Here is a table of points, one per row:
[ 32  60  17  18  57  23  -3 -18 -23  -4 -25  20  23 -12   7   9   3  27 -28   7   3  -5 -51  -1 -11  26 -29 -35 -21  20 -15 -15 -15 -10  -9  13  27  27 -10   0  -4  18  26   0  30  26   7  14]
[-16   6  13 -23   4  33 -16 -40 -36  13 -33 -12 -31  50  24  16  -4 -50 -14 -10  11  22  46   0  33  -4  33  11  15  41  15 -17  22  41   3  31 -22  -3 -30  -2 -35   5   9  -7 -21  12 -29 -33]
[  1  13 -57  28  37  -3  21  42  -4 -18  20  24 -14 -26 -13 -28   3  13 -29   5  -4 -16  23  23  -6   4 -12 -66  17  21  51  17   8 -10  26   0 -13 -41  -3  -7 -37   1  -3  55  18  28 -27 -13]
[-58   3  11 -21 -28 -42 -27  10  -5   8  12   1 -18  11 -39  -1 -10  57  11   4 -15  15 -27  17 -27 -15  11   9  10 -43  -4 -13  22  25 -45 -16 -14  21 -23 -24  22  15 -25  23 -27 -68  -3  51]
[ 21   4   8  19  15 -29  26 -13  48 -25 -25  60 -10 -16   3 -34  37 -24  13  19  28  -6   0  16  -3  22  19   9  31  50  39  38  15  17 -11   7 -17 -16  28   2 -15  37  14  -4  -6  13 -23  30]
[  3 -28  23  42 -23  38 -11  15  35   1   7 -29 -15  15   7  24 -24  -7   6  13 -25 -22   9   5  -2 -14  51 -16 -30 -36   8  -5 -20  59  31   4  32  46  33  18  17  12 -32 -12  -2  20  -5   5]
[ 19  20  45 -37 -17  -9  34  31 -18   3  41 -22  33 -12  13  -5  29 -10  51  10 -31  -4  -2   6  -5  24 -13  18   4  15 -29 -15 -20   2   0 -28 -20  18   6  -6   3  13  -3 -20  40  11  25  44]
[ 30  10   7 -26   8  51  44 -25  -5  41 -43  -7  15 -13 -11  -2  -5 -50  16 -41 -41   0 -17  20  17  13  23 -34 -43  28  64  -4  13  11 -19   3  -2 -19  30 -14  -4 -37   0  10  -3  -2 -22 -63]
[ 24 -14 -24 -21 -53   8   1   4 -41 -37   7 -23   1  -6  33  15   4 -24   3 -18 -10 -23  10  24 -42  12 -33   5  10 -14 -22  -7  -6 -20  -3  28  19 -23  82  43  -3   7  14 -10  31 -26 -41  -7]
[-48  15  30 -29 -26  11  14   7  27  -6   3   6 -18 -22   4  23 -14   8   7  17  26   5  -3 -45 -28  20 -28  31  -4   0  -8  -3   8 -17   0  21   8  -6   0 -10 -17   4  28   1 -27  15  72 -20]
[ 19   1  -4  21 -45  14 -51  -6  32  -9  19 -35 -26  17  29 -13  -7 -18  21 -33 -72   8  17  -4 -22  19   8  14 -32 -26  22  -5 -42 -29  55   6  -7  16 -35  22   7  20  -7  10  -1  -3 -43 -51]
[ 14  -4  -8 -33  14 -10   8  25   9  30  -2 -44   0  12  -2 -28  11  20 -16  26  17  31  31  23  39  -8 -19 -13  13  31   8   9  -2 -20 -68 -36  18  14  -5 -10 -34 -27  45   1 -43  48  -7 -25]
[ 33  -8 -30  12  29 -17  44  14  17  16  -4  35  14   6  53  -3 -23  13   2  28  20  16   8   9   6  13  23 -44  28  50  30  31   1 -15  -1  23 -24 -40   2   3   5 -22 -12  28  10  -7  13  13]
[-15 -10  10 -43  16  23 -43 -19 -12  19 -40  23 -16 -17 -24  10  -4  23  16 -39  44   0  75 -22  39 -34   0  13 -20  58  13 -30  32  -4 -16  -8   0 -21 -14  -1   4 -15  -2 -43 -17 -20 -32 -33]
[-42 -30 -32   5  -6  17   6 -20 -22 -41  25 -11  20 -58  14 -57  27 -40  -1 -14   5 -14 -31 -12 -23  27  -7  16   6 -49 -17  -3  30   8   3  30  31  21 -11  13  20 -18 -16  49  43 -27 -16  12]
[ 11  -7   1   3  29 -34 -11 -12   6 -16  10 -22  29  10   2  15   5 -46  -2   9 -27  -2  -6 -33  16 -14   3   4  26 -23 -52  -2  20   3   1 -12 -17 -13  34  -7  32   0  30   0  10 -39  11  13]
[ 19   0  -4  52 -43 -24   9  10 -24 -22  36  14  25 -10  19   8  -3  -9  20 -19   3  10 -50  23  17  19  -9  -2  19 -86 -33 -18  18  15   6  11  32  -7  13 -32  16 -26  -5 -42  28  35   8   2]
[  0 -29 -31  29 -53  -4  13 -16 -19  12  12 -11  28  24  -2 -36  47   8  41  22  -5  -5 -31  -7 -36   2  16  -3 -57 -20 -36   8 -33 -13  31 -24 -13   1   2 -20   0  40   6  12 -12   1  32  -8]
[-26 -10  46 -25  -7 -18   4 -47   5  55   0  -7  -3 -24 -31  31 -24 -15 -34 -28  18 -22 -20  19 -37 -32  20  84   2   2 -20  22 -28  -5  29 -17 -26  21   0  36   6   7 -26 -35 -25   0   5  55]
Along one direction, these points spread out more than along any other. Take the direction at right angles to it along which they spread out most. Go by this last direction. Where along it does each point below lie, from 0 to 99? 50 is the average, and the first point above lies past it. One standard deviation of the points above along it is 16.
[ 33  -8 -30  12  29 -17  44  14  17  16  -4  35  14   6  53  -3 -23  13   2  28  20  16   8   9   6  13  23 -44  28  50  30  31   1 -15  -1  23 -24 -40   2   3   5 -22 -12  28  10  -7  13  13] 71
[ 24 -14 -24 -21 -53   8   1   4 -41 -37   7 -23   1  -6  33  15   4 -24   3 -18 -10 -23  10  24 -42  12 -33   5  10 -14 -22  -7  -6 -20  -3  28  19 -23  82  43  -3   7  14 -10  31 -26 -41  -7] 59
[  0 -29 -31  29 -53  -4  13 -16 -19  12  12 -11  28  24  -2 -36  47   8  41  22  -5  -5 -31  -7 -36   2  16  -3 -57 -20 -36   8 -33 -13  31 -24 -13   1   2 -20   0  40   6  12 -12   1  32  -8] 55
[-58   3  11 -21 -28 -42 -27  10  -5   8  12   1 -18  11 -39  -1 -10  57  11   4 -15  15 -27  17 -27 -15  11   9  10 -43  -4 -13  22  25 -45 -16 -14  21 -23 -24  22  15 -25  23 -27 -68  -3  51] 32
[  3 -28  23  42 -23  38 -11  15  35   1   7 -29 -15  15   7  24 -24  -7   6  13 -25 -22   9   5  -2 -14  51 -16 -30 -36   8  -5 -20  59  31   4  32  46  33  18  17  12 -32 -12  -2  20  -5   5] 43
[ 19   1  -4  21 -45  14 -51  -6  32  -9  19 -35 -26  17  29 -13  -7 -18  21 -33 -72   8  17  -4 -22  19   8  14 -32 -26  22  -5 -42 -29  55   6  -7  16 -35  22   7  20  -7  10  -1  -3 -43 -51] 46
[  1  13 -57  28  37  -3  21  42  -4 -18  20  24 -14 -26 -13 -28   3  13 -29   5  -4 -16  23  23  -6   4 -12 -66  17  21  51  17   8 -10  26   0 -13 -41  -3  -7 -37   1  -3  55  18  28 -27 -13] 80
